50 stands for zero in the data rows.
Some points, each followed by its number:
[18 19 69 19 67 64 48 41 50 55 21 32] 0
[46 19 60 19 58 62 34 47 36 72 35 40] 1
[18 32 60 19 52 73 20 55 36 75 21 40] 2
[32 62 64 41 55 72 20 47 22 78 35 32] 3
[54 19 49 55 55 81 34 41 22 77 43 40] 4
[40 50 58 58 42 80 20 47 36 70 21 32] 5
[50 57 55 47 42 76 34 19 22 69 21 32] 6
[50 57 49 33 20 81 34 47 22 80 21 46] 7
[62 46 64 51 47 66 20 47 22 82 21 40] 8
[59 60 58 47 55 73 34 58 36 65 21 32] 9
[64 57 55 61 34 76 34 51 44 69 35 40] 10
[50 66 49 61 47 69 52 41 44 69 35 40] 11
[62 57 64 55 47 69 42 58 22 63 43 40] 12
[59 57 44 61 42 64 34 51 36 61 43 46] 13
[46 54 52 47 42 60 34 33 54 72 43 46] 14
[46 60 52 58 34 62 52 55 44 47 21 32] 15
[32 46 49 51 52 54 42 33 58 47 35 40] 16
Which two points above are nearest to each new point by angle? Their numbers follow each, nearest first.
[59 50 49 51 42 46 62 41 44 52 48 66] 7 11
[62 57 66 51 34 54 34 51 36 33 48 50] 12 13
[40 54 52 70 58 46 62 51 54 63 48 57] 11 16
[57 57 31 51 34 40 52 41 44 47 66 54] 13 7
[62 50 62 58 42 54 48 63 36 41 59 50] 12 13
[57 54 39 55 55 46 56 63 50 67 66 69] 13 12
[50 46 52 58 42 40 48 51 44 47 59 64] 13 12
[50 54 55 65 52 40 59 65 44 58 48 66] 12 13
[72 50 39 51 47 54 34 55 36 47 43 46] 13 8
[54 40 58 55 34 46 62 63 44 52 64 74] 12 7
[46 50 52 51 34 50 48 51 58 67 62 54] 14 10
[62 64 44 55 55 57 48 55 44 55 62 72] 13 12
[54 57 58 70 52 54 20 47 54 41 59 54] 13 10
[64 50 49 61 47 62 56 58 54 33 56 19] 15 10
[40 66 58 51 52 32 52 61 54 61 35 46] 15 9
[50 54 60 47 61 54 48 65 54 65 48 40] 9 3
[50 57 39 61 34 50 42 55 44 55 62 72] 13 7
[46 60 39 58 47 54 42 55 50 55 66 50] 13 10
[62 50 52 41 42 32 56 61 61 55 70 57] 1 14
[62 57 66 33 42 60 68 55 36 47 53 57] 12 7
[64 57 39 61 47 46 42 41 58 47 48 60] 13 10
[54 46 17 33 65 32 70 33 66 33 56 46] 16 0
[57 54 44 69 58 50 48 58 50 52 62 60] 13 12
[32 62 49 58 58 46 42 55 36 47 48 57] 3 5
[50 60 55 33 52 62 20 58 36 55 43 40] 3 9
